Rotation paths and how fast each direction turns (degrees each step)
Each turn is a multiple of 5 degrees from 10 to 175, or 0.
Each row of a path follows its step; steps can be skipped.

step 0: [-13  18  -3  23   3  -4 -29 -21  -7 -16  18  12 -17   3  -2 -14 -23 -11
   1  15  -8  -4 -18 -11  34  -2   1  -9 -11  12  14  -5 -13  16  12 -14
 -23  18  -3  18  11  16   8   2  -7  10   5  20  -9   6   3  -9  -1  17
   3   4 -13   2 -14   4  19  -9  22 -22 -13  -7  13 -20  22   3   6  -4
  -3  11]
step 4: [ -5  -4  -6  12 -24  -4   8  11 -13   6  -2   8   5  20  17  -4  -2  -5
   3   6   6  18  -2 -18   0 -25  -7  -4   4   9   5 -43  -3  -9   3  10
   6  12   2  -8   5  -5  -1   8  19 -30  -7  22   5  -2  11 -13   6  -8
 -15 -15 -31  21   1  10  13 -18 -15  -7 -32  15  10 -20  18 -20   4  -4
  -3  -3]
step 16: [  0  12  -6 -15 -25   4  18   1 -17  17 -10  22  17   3 -12  -6 -12  17
   9  19  14  19 -10  -8  -5   2   4 -11   8  -9  -8 -21  16   5  14  -3
   2  24   1  -8  -9 -10   5  -1  -7  -7  24  -7 -11  20   5  15 -14  -4
  26  -6  16  17   5  16  15  20  13  -7 -14  16 -27 -23  -1  16 -21  11
  18   3]
step 24: [  4  -2  -3  -2   4  14 -18  -5 -24  30  -4 -19  19  -4 -16   0  -3   7
  33  -2 -24  27  -5  11  -9   2  22 -12   3 -19  -7   7   2 -10   7 -14
  -2 -19  -9 -15  12 -15   4 -10  13 -17  -4  17  -6   9  11 -16   7 -32
   9 -22  -8  -3 -10  11 -17   2  -9  14  19  -6   3  -1  -4  16 -11  14
  15 -14]
step 25: [ 10  12 -20  11  -1  27  -6  25  -6 -13  23 -11   7  -5   2   3 -25  -3
  13  -3   9 -27 -28  23  -4  -5  -9   0  15   3   3  13  -3 -37  -3 -14
   0  20  -4   3   1  11 -16  12   9  10   1   8   3  -6   1  14  15 -19
   6 -10   0 -17   4   7  16 -17   4 -17   6   3  -3  -6  29 -11   0  18
 -10  14]
step 27: [ 21   2 -20  18 -21 -15   3 -10  -6  15   5  17  -2   2 -14   9  10 -12
 -13   1 -16  13  16  18 -12  29 -12 -19  16   3  -3  10   8  10  -9  12
   0  -8  20   8   3   8  10  -5 -10 -11  -2  -4 -15   4 -20  11  10  18
   4   0 -26  -2 -14  26 -12  -4   5  -1 -19  21 -20  -9   3   0   9  12
 -32 -23]
step 36: [-15 -18   4   9 -19  -8  11 -16 -24  11  -5  -7 -15   1   3   4  -9 -21
   9   6   2   0  12  -2  -5   0 -14  -4   2 -19 -14   6  -4  -5  -5 -44
   3   9 -40  -5  11  -2 -15 -17  35 -14 -17  -7  16  -9  -4 -12  -1   2
  10 -13  -2 -13  26 -18  -5  -9  -2   5 -16   4  -9 -16  14 -13  -4   6
   2   1]
step 37: [  5  44  -2  12  -6  18 -10  -1 -17  -8   2  -8  11 -13   9  12   4  -1
  18  13 -13  16  10  -7 -10 -13 -17   3  -6   6 -12 -15  -7  -1   4  19
  -1  42   3 -25   0 -25   2   0  11   8 -10  13  11  10 -19  -7  -4 -26
   1  -6   5  -2  -4 -10   1 -18  -7  -5   5  22  14  34   8  -4  -3   2
  13 -10]
Directions:
[-1  4 -3  1  1  0 -7 -2  3  4 -1  6 -1 -2  0  4 -1  0  5  1 -3  7  3  5
  8  1  5 -1 -2  0  0 -5  0  2 -2 -2  0 -2  1 -7 -2 -3  3 -5 -3  2 -2 -4
 -2  5  1  0  1  1  0  0  8  1 -2  1  1 -1  3 -2 -1  3  1  2 -3 -2  4 -1
  1  7] | 135
[-6  0  3  1 -2 -4  0 -4  3  6  2  0 -4 -5 -4 -2 -3  3 -1  0 -3 -5  0  0
  4 -2  8 -1  5 -2  8  1  2  5  4  1  5 -3  2  4  1  3  3  5 -2  4  0 -1
  1 -3  1 -1  0 -4 10 -2 -1  1 -2 -1 -2 -1 -2  2  1  2  2  3 -1  1 -6 -2
 -1  0] | 65
[  4   3   3   2  -2   1  -3  -6   0   1   1  -2  -1  -3   2   2  -3   1
  -3   5  -2   2   3  -2   3   0   0   0  -4  -1   4   3   6  -1  -1  -4
  -3   3   1   1   1  -1   0   1  -2  -7 -10  -1   1   1  -8  -1   0  -4
  -1   1  -8  -9  -1  -1   3   2   1   0  -1  -2   2   0   2  -7   2   0
  -1   1] | 10
[ -2   1   1   3   1  -1  -1  -3  -4  -2   2   3  -1   0   1   4   4   2
   0  -6  -1   1  -5  -3   3  -1   3   1  -1   1   5   2  -3  -1   3   2
  -1   2   0  -3  -3  11   2   0   2  -3  -1   0  -4   1  -4  -5  -1   6
  -2  -2   2   0  -4   0  -2   6 -10  -1   4   1  -4   3   1  -1   1   3
   5   1] | 125
[ 1  4  2 -4  0  2 -5 -2  2  0  3 -3  4  0 -2  0  3  7  2  4  0  3 -1 -2
 -5 -1  7  0  3 -4 -1  4 -1  0  1  2 -1 -4 -1 -5 -8  1  0  0 -3 -1  2 -2
 -3  1 -4  4  2  3 -3  0 -3  1  1 -6 -3  1  3  0 -7  3 -5  0  0  4 -1 -3
 -3 -7] | 100

step 1: [  5 -17   0   7   6   8 -11   9  32   6  -7   8 -23  -4   0   2 -12  -7
   0   4   9  -8  28  -9  22 -10 -11  17   5   2   8  -4  -4  -6  10  16
  -3  28  -9 -11  10   6 -19  -3 -31   6  39  -4   1  16 -16 -12 -13   7
 -33   1   3  17  12  -6  16  13  14   8   3  -4  12  -9  -4   0   6 -14
   6  11]
step 2: [ -2  -2   7   4  19  13  17  19   5  -3   2 -12   6   5  -9  -1 -13  -6
  -4   2 -10   7   0 -12  12  15  27 -29   5   7  -5 -10  -3   6   3 -23
  -7   7 -12  -4  -6  11 -15 -16 -28  17  32   4  24  18  12 -10  -2  -2
   2  17 -31   3  -2  18  -8  16  14   7   3  -2   0   3 -16  -7 -24 -24
 -13  -2]
step 14: [ -1  -9  -9  -3  50  -2   9  -4 -18  15   4 -12  -2   3  10  29   7  -8
 -22  14 -25  -1  -4  -2  -4   6   6   7   5  -3  -8 -31  -9 -17  16   4
   3  23  -3 -13  -2   8   7  -8 -15   5   4  28  -1  10 -19 -22  -4 -10
   5 -19  10  -7  -7  -3   8  -4  12   9  -6  -9   6 -20  -2  -9   1 -22
   3  -1]
step 16: [ 10  -4  -2  -3   1   9   9  23  14   9  10  17   0  13  28  -5   2 -17
 -12  20 -14  -4  -6  -4  -2  -4   0  -7  -3  30  -8  -8 -11 -12  -1  -2
   1   2  16  -6  30 -18   6  13 -23  -6   3  -6  32   3  -2  -5 -10 -11
  -5   9 -13  23  -3   8 -28   8  24  -3   8  13  -3  26  -2 -22  14  -3
 -12  -5]
step 17: [ 19  -2  13  -4  15 -24   0   0  10   5  -3   2   6  -9  17 -25   9 -22
   1   9 -25   0  -2 -24   3  -3 -15  15  34  23 -12 -14  -4 -13   2 -10
   5   9  -7  -3   7 -12  -5 -14  -6   4  15   2 -10  30  -5 -15  -2  -4
   8  -3 -11  21  14  -7  24 -15   0  16  -8  -6   7  16 -18   0 -13   9
  -4 -25]
step 19: [ -1 -13   2  11   3 -15   1  22  20   6   4  -2 -10   1   2  -9   7  -3
  -3  -4  17  -4  20  -1  -9 -22   4  -7 -13  19  17 -17 -10   4  10  -2
  -4  16 -10  15   9  13  16 -16 -28  10  12  17  34   6  -2 -21  -3 -10
 -16   1   1  -6  32   4  -1   7  18   5  25 -18   8 -10  -4  24   9 -17
 -16   0]
step 26: [ 14 -11 -22  -6  -6 -20 -20  -3  -5  20  28   4  -1  -9  15 -14  13 -14
  21  14 -13   8  15   1  -7 -12   4   8  -4  -5  10 -23  -8  18   4   6
  14  21  13  -9   8  22   1 -19  -2 -20  13   8  11  15  -1 -36  17 -10
  -9   1   0   9  -4 -12  20 -19   6  11   1  11 -12   4  12  13  -9  13
   0  -6]
step 28: [ -1  -3  -2  -1  13  16  20  16 -10   6  -4 -19  -8   9  22  -3  -8  -5
   3  19   5  -1  -1 -23  18  -8 -13  -6   6   7 -13 -20   8   5  28 -24
 -23  16 -11  13   8   8  -5   5 -27   0  19   5  11  11  20 -18 -14 -10
  -8  11   7  -4  -1  16 -11   4  -7  14  -6  11  -5 -14 -13  28  -9 -22
  -4 -19]
Directions:
[ 0 -6 -3  2 -3  4  0  1  2  3 -2  1 -1 -1  4 -2  0  7  1 -1 -2 -3  8  2
 -6  3 -1 -2  1  1 -3 -2 -1 -2 -3  1  0 -4  2 -4  2  0  2 -1  5 -2  2  0
  1  1 -2 -6 -2 -7 -1  6  3 -3 -2 -2 -3 -2  5 -4  1  7  3 -3  7  0  7  1
  1  2] | 140
[ 1 -7 -1 -1  3  0  0  0  0 -7  2  5 -3 -4  1  0  2 -1 -2  0 -5  0  1 -2
 -2 -1 -4 -3  3 -3 -2  0  7  5 -2 -2  0  6  1 -7 -1 -2  1  0 -2  3 -7 -2
  3 -1  3  7 -2  0 -1  3  1 -3 -2  2  5  6  0  5  2  1  7 -5  0  1 -2  1
  5 -1] | 110
[-2  1  2  4 -1  3  3  7  2 -2  0  3  2  2 -5 -1  3  9 -2  5 -1  1  2 -8
 -2 -5  1  0 -3  6  0 -4 -2 -3  0  2  3 -1 -3  4  1  0  2  2  0  6 -1 -4
  8 -2  3  4 -3  2 -2 -1  3  2 -3 -3 -3  3  1 -1 -1  1  0 -3 -4  0  0 -5
 -4  0] | 125
[-2  6  4  1 -6 -3  0  3  0  2  1  1 -2  2  5 -3 -4  1  4 -2 -4 -1  6 -4
  1 -2  2  4 -2  6 -6  3  0  5 -1  4 -2  3 -2 -2  1 -5 -1 -5 -5 -6 -1 -3
 -1 -1 -1  0  6 -3 -3 -1  0  1 -1  2  1 -4 -4  4  7  2  2 -2 -3  1 -3 -3
 -2  0] | 40
[ -3  -2   1  -2   5   0   1  -2   1   1  -4   3  -1  -2   0  -5  -3   1
   3  -1   2   4   3   2   2  -5  -2   0  -1  -2  -6  -2  -4  -3   0   1
 -10   2  -4   0   4   5   0   3  -1   1  -4   5  -5  -1  -1  -2   2   2
  -1  -3   0  -2  -3  -3  -4   4   1   2   2  -7  -2  -8  -3   2   4  -2
   3   4] | 80
[ 4  3  8  2  3  4 -2  0  4  0  2 -2  0  0  2 -2 -2 -1 -4  4 -2 -3  3  6
  3  4 -3  4  2 -4  0 -7 -1  5  0  9  1 -3  2  2  0 -5  5  2 -3  1 -1  0
 -4  0 -2  5 -3 -3  1  0  0  1 -6 -2 -1  2  3  1  1  0 -2  2 -4 -7 -1  4
  2  2] | 45
[ 0  9 -4 -5  0  4  1  1  3  2  6  0  2  1  2 -4 -2 -5  1 -1 -3 -2  2  0
 -4  0 -2 -3  0  0  1 -5  3 -3 -4  1  1  2  0  1 -3  1 -9  3  0  3 -6  2
 -1 -5 -3 -4 -5 -3  1 -1  4  0  5  3  3  2 -4 -3 -4 -1  3 -1 -5 -3  5 -2
 -3  0] | 20

step 1: [ -7  -9  -1  -4 -24 -11  18  19  10  25  16   9  -6   9  -6   1   1  -6
   3  17  -8  -9   0   0  -5  -2  -4  -1   0  -2   9 -25   2 -10  22  26
   9  -2   4 -28  11  -8 -14   2  11   0   2 -19   2 -21 -25   0   7  -2
  -9  20  -6 -32  28  -1  15  27  -5  -1  12   6  -4   4   7   3  18  -7
  22  -2]
step 11: [-17 -13 -14 -13   8  -7  -5  -8  -1  -2  37  -3 -15 -12  10   8   4   5
  26  -3 -12  -6   0 -25  13   3   5  20  -6  10  13   4 -21  -1  32   5
  28  -9  18  -2  -3  22  20   0   8  16 -19  -2  -7  13  -4   2   9   2
   1   6   9  -3 -18  -1   2  -1  17   8 -16  12 -25 -10  -2  20  13  -3
  -6  -4]
step 12: [ 27  19 -26   6   6   7  -1  10  -4   3 -12 -10   7 -11 -11  -7  17   3
  -5 -21  13  16  19  -1 -18   9   3   6 -11 -15  -8  16   2   2  -6 -10
  -3  -4 -14  19   1   0  -8   0  13   1 -32 -19   1   1   4  -4  12  -8
  22  11  10 -17  -6   6   5   4  33 -26  -5  25 -14  -3  -4  16  -6  17
 -23  -7]
step 16: [ -2  -7  -7  12   0  17   4 -16  18   0   5  -1  23  25   0  26  -4   6
  -3  10   8   5   2   1  -9  24  19   2  18  10  11  -6  14 -14  15   8
  -2  -6  21   3  10  10   0 -31  -6 -12   5 -11  24  -8 -12 -12 -17 -11
 -16  20   7  -1   8  11  -6 -14 -13  -1  10   4 -10  17   0 -30  16   3
  19 -28]
step 17: [  3 -25  -1   0  21   6 -15   1   2   3 -15   8   4 -27 -10   6  10  12
  22  -3  -5 -31 -10   9 -30 -10 -13   0   8   5   5 -11   7  -8 -11  12
  20  -4   2 -20  -9  -7   9  13  15  31  -9   6  16  -4 -13  29 -12  -9
  -7   9  17   9 -14  -3  12  -2  -4  -9   0   5 -18  19 -10 -15  12  -8
  12   4]
step 20: [ -6  -1 -23 -18 -15 -21  -3  12  -1   9  -5 -17   9   3   3   4 -10  -2
  20  -5  -7  -2  29  19   4 -12  -4 -17 -26   1   9  23   1   3   3  -6
  32  -4  13   0 -19   8   6  18  33 -16  -2  -7  16  -9  -9 -11  12   4
  -8  -6  14  -5   7  -5   5  -4  20  -5  16   0  10  15  18  15   9 -14
 -20  10]
step 26: [ -3  -4   2   7 -15 -19   0 -25   1 -31 -12   1   2  -9 -23  17   9  19
  15   8   4 -11  15  -5  -8  -5  -1  -4   8  -4 -18   8   3   9   5  17
  14 -21   8 -20  -8 -13  15 -23   1   6   4  12  11  11 -21  -9  13  22
   8  14 -12  -2  -4 -21  12  -6 -14  20  -1   1  -7   1  12  22  25 -21
 -11  -7]
step 31: [  2   9  12  27   1  -8  -6 -10  -4  -4   7 -13   7  29  -5   6 -12  -5
  -1   0  16  41 -18   6 -22   4  14 -12  10 -11   7  -5  14  23  -9  13
   0   8  -2   0 -19  13 -14 -21  -8  17   7 -16   6  -7  -4   1 -29   7
  18   6  -8 -19  -4  15  14  -7  19  -7 -14 -11   3  -8 -16  -3  -7  10
  -1   7]
Directions:
[ 2 -3  0  1 -2  5 -2 -3 -1 -1 -4  2 -4 -1  4 -5 -4  2 -1 -4 -1 -1  0 -2
  1  1 -1 -4 -3  7  7  2  3 -6  0  0 -1 -7  1 -3 -4 -2 -1 -4  3  4  6  0
 -5 -3  3  2  5  3 -2  4 -3 -6  2  1  2 -3 -2  1 -3  6 -4  0  2 -2 -2  0
 -5  0] | 45
[-2  1 -3 -4  0 -2  0 -1  2 -5 -3 -3  1 -1  1  2 -1  0  2  1 -5 -3 -1 -2
  0 -2 -6 -6 -4  5 -3  3  4  0  7 -3  5  1  3 -9  6 -5 -3  0  0  2  2  2
  3 -5 -4 -3 -2 -6 -4  2 -3  1 -2  0  0 -2  1  2  1  0  0  1  0  6  3 -3
  6  1] | 115
[ -2   2  -1   4   2  -4  -2   1  -1   3  -2   3   2  -3   2   4   4   0
 -11   2  -7  -1  -3  -3  -3   4  -2   2  -1  -2  -2   0   4   3   0  -5
  -2   1   5   1  -3  -2   3  -1  -2   2   7  -1   2   0  -2  -4   4   2
   4   3   2  -6   1   4  -4  -4   3  -1   5  -4  -1  -4   2  -3  -2   2
   0  -2] | 115
[ 0  5  3  6 -2  1  3  3  3  5  3 -2 -1 -5  6  1  3  2 -1 -3 -4 -4  1  0
 -6  0  7  2 -2  6  2 -1  1 -5 -1 -5  2 -1 -5  3  1 -1  3  0 -1  1 -7  2
  2 -2  1  3 -1 -1  1  5  2 -1 -2  0 -2  6 -3  1 -6  2 -4  0  1  3  2  1
  8 -4] | 65
[ 5  3  6  0  1 -4 -1  0 -1 -2  7  3  1 -5  6  1 -2 -2  4 -4 -3  0  3  0
  3 -2 -4  0 -4 -2 -3  4  1  1 -2 -1 -1  3 -2 -3 -2  2  3 -1 -1 -8  5 -3
 -4 -4 -1 -1  3  4  0  0  6  3 -3  1 -2 -3 -2 -3 -4  4  3  6 -4 -2 -3 -5
  2  2] | 25
[-3  1  4  7  2  1  5  5  1 -2  4 -1 -5  0  2 -4 -2 -4  2  2 -1  5  2  6
 -2 -4 -5  1  3  5 -4  2  2  0  7  3  2 -4  3  2  0 -2 -2  2 -2 -2  0  1
  2  4 -1 -1  1 -3  1 -3 -1  2  4  6 -2 -3 -3  2  3  0 -8  3 -2 -3 -5  5
 -1 -3] | 125
[-6  0 -2  4 -7  4 -1 -3  0  1 -1  1  7 -2  1  2  1  2  4  0 -4  2 -5  3
  2  5 -4 -1  4  5  3 -6 -1  4  6 -4  0  5 -4  5 -1  1 -3 -2  4 -2  2  2
 -7  2 -4  1  1  3  1  0  1  5  3 -3  1 -1  4  0 -2  1  1  3 -4 -2  2  4
  1  0] | 125
[ 1  4 -7  0 -6 -1  2  7  2  2  3  7 -2  0  0  5 -3  0  1  1 -2  2  2  3
  5 -1  4 -1  1  1  0  3 -1  1 -5  0 -5 -1 -1  1  4  0 -6  5  1  3  4  7
  1 -1  1 -3  3  1 -1 -1  0 -1  4 -3  4 -3 -6  0  1  0  0  1  5 -5  4 -4
  4  0] | 55

step 3: [  1  -2   8   4   1  13  19 -24  25  -1  13  -3 -25  11  16   6  28  -1
   1   7   3 -10  12   0  -8  -8 -36 -25   9   5   0  -8  16  12 -23  -1
  -4 -16   9   1  10  -3  22 -11  19   1  -4   2  18  10  -2 -10   8   0
  -1  17   0 -13   1 -10  -3  23  16  13  -6   1  -1 -17   0 -12  -1 -15
 -11   7]
step 13: [ 15  21  13   7 -14  12 -17  -5  -2  -5 -12   1  11  21 -12  -4   2   3
  16  -3  -8  -4  -2   8  12   4  -6  -5 -21  22  12  14  15 -17  -6   0
 -32 -15   5 -13  -5   9  -3 -10  18   9 -10  -8 -14 -24  -5 -21   8   3
 -16  -4 -18 -13 -16  29   6  -6  -1   3   1   6   0   1  12  14   5 -23
  12  -8]
step 18: [-16   4   1  20  -9   2  -6   2  -6  -3 -11 -18 -11  14  -3  14  19  -9
  21  -2 -14  -7   6   4 -23  18 -11   1   6 -26  -1  18   9   2  -2   3
  -2  -7 -11  -5  19  10  -4 -11 -15   5 -22 -16  16 -17 -17  -8  -8  11
 -11   3  18  10 -19  18  -4  14 -17  19   0  -8  12   7   0 -31  -6  -6
  -1  -9]
step 21: [-11 -17  -5  -8  -7   5  -1  10   1  13   7 -12   1  -6 -20   0 -18 -11
  11   2  -3  12  20  -7  -7   1 -21  28  -2   4  -2  12   0  10  -2  -4
 -11 -15   6   8   6  14  -7  21   4  17  -9   8  14   2  15 -12  12   7
 -12 -52  -7  24 -20  17   7   4   2   6   8   5   5 -16   3  -1   5 -11
 -13   4]
step 30: [ -4  -8 -20 -17   0  14   6  -1   3   6   0   1 -20  11  -8  -4  -7 -16
  16  -4 -12   3   5   0  23 -22  -2   2 -10  15  -8   2 -14  -6 -19  -4
 -25   3  18   2  -3   5  -6  19  10  -4 -14  -9  11 -25  14  -9  -2  -6
  15 -13  28 -25 -16  17  -3  13  -8  10 -16  -7   7  -3 -15 -23   6 -15
   0   7]
step 32: [ -2   3  17 -12  10  -4   0  -4  -2   2   1 -16 -20  10 -18   6   1 -35
  -5  16  -5  12  15  25   2 -10  -5   9 -21  -7 -13  25   8  -1 -12  -5
  -8  -2  -8   2  21  26 -16  -1   8  -8  13  13 -18 -15  15 -23  -6  12
  19  11 -15 -19  -4  17  -1   4 -13  -4   2   5   2 -19 -13  -3  -8   1
  -6   1]
step 35: [  2 -10  19   5 -18 -10  13 -13   9   0  -1 -12 -15   3   6   8   6  19
  18  -4  13  -4   8   2  -1  11 -33   8  22  -3 -21 -11  -2  -5   6   3
 -12  -5 -14   5  -6  21   6  22  12   5  -9   6  -2   3   5  -7  10   8
   6  17   8 -15   3  16   9  23   4  29  11  22 -11 -20 -29 -13   9   0
   4   1]
step 36: [ -2  11   6 -23 -27  -2  -1 -15   4  15   2  -5  -3   5  14  15 -10  -3
 -12  14  -5   2  -6  -5   0 -18  20  -8  13  22 -20   8  -4 -14 -30 -13
 -19  -9  11  30   3  -8   2  18  13   9 -13  -2   8 -12 -15  -2   8 -14
  11 -21   8 -11 -15   2 -21  10  -8  -9  14   4  -3 -16 -10  -1  -3 -14
   7  -7]
Directions:
[ 1  0  1 -1  0 -2 -1 -2  2  0  3  0 -1 -5  4  4  0 -6 -2  1  0  2 -7  0
  2 -4 -1  0 -1  7 10  6  2 -6 -1 -3 -4  3  0 -2  1  1  0  3  3 -3 -4  1
  0 -1  6 -3 -4  0  3 -2  1  0 -6  5  2 -3  0 -3  0  0  2  3 -2  7 -3  1
 -5  2] | 170
[ 1 -1  2  3 -1 -2  3 -3 -1  1  3 -2  0  3  3  0 -3  2 -2  3  4 -4 -2  5
  6  1  3  3 -2  1 -7 -4  3 -3  0  0 -7  2  4  0 -2  2 -4  0  3  0  1  2
 -4  2  0  0  1  9  2  2 -4 -4 -4  0  0 -5 -3 -2  2 -3 -7  3 -4  0  0  7
  7 -2] | 115
[ 2 -6 -1 -2  4  3 -5 -2 -1 -1 -2  0  1 -5 -1 -7 -7 -2  2  4 -2 -1  5  2
  4  1 -5 -1 -3  7 -2 -6  1 -4 -4  1  0  2  0 -4 -5 -2 -4  1  2 -2 -3 -4
 -3 -2  2  3  1 -5 -1 -8  0  4 -1  0  0 -1  3 -2  0  0  1 -2  1  1  1 -6
  7 -2] | 45
[ 3  2 -1 -4  2 -1 -2 -2  1 -2  5  2 -5 -2  4  4  0  3  2  3  3  8  0 -4
  1 -5 -5  1  2  1 -1  0  2 -3  4  8  0 -6 -2 -5 -6 -1 -2 -2 -1 -2  4 -2
 -2 -2 -3 -3 -1  5  2  2  0  4  5 -4 -7 -3 -3 -4 -3  0  0 -2  4 -1 -3  2
 -3  1] | 125
[ 0 -2 -8  0  1  2 -2 -2  5  0  3  2  3  5  1 -4  4 -3  1  0  2 -8 -5  0
 -2 -2 -4  2 -1 -3 -1 -1 -2 -4  3 -3  0  2  2 -3  0  3 -3 -5 -1  8 -8  2
  4  6 -1 -5  3 -3  1 -2 -1  4 -1 -4 -2  0 -1  0 -2  0  4 -4  1  0 -4  5
 -2 -3] | 115
[-7 -1 -1  8  3  6  3 -7 -1 -6 -2  0 -1  3 -2  4 -2  0  3 -2 -2 -1 -1  1
 -3 -5 -2 -5 -1  1 -1 -2  3  2  1  2 -4  3 -3 -3 -5 -2  1  0  5 -1 -7  2
  2  0 -3 -1 -5  2 -4  7  0  1  3  0  4 -1  1 -2  0  3  1  6  5  1  0 -4
  0 -4] | 70
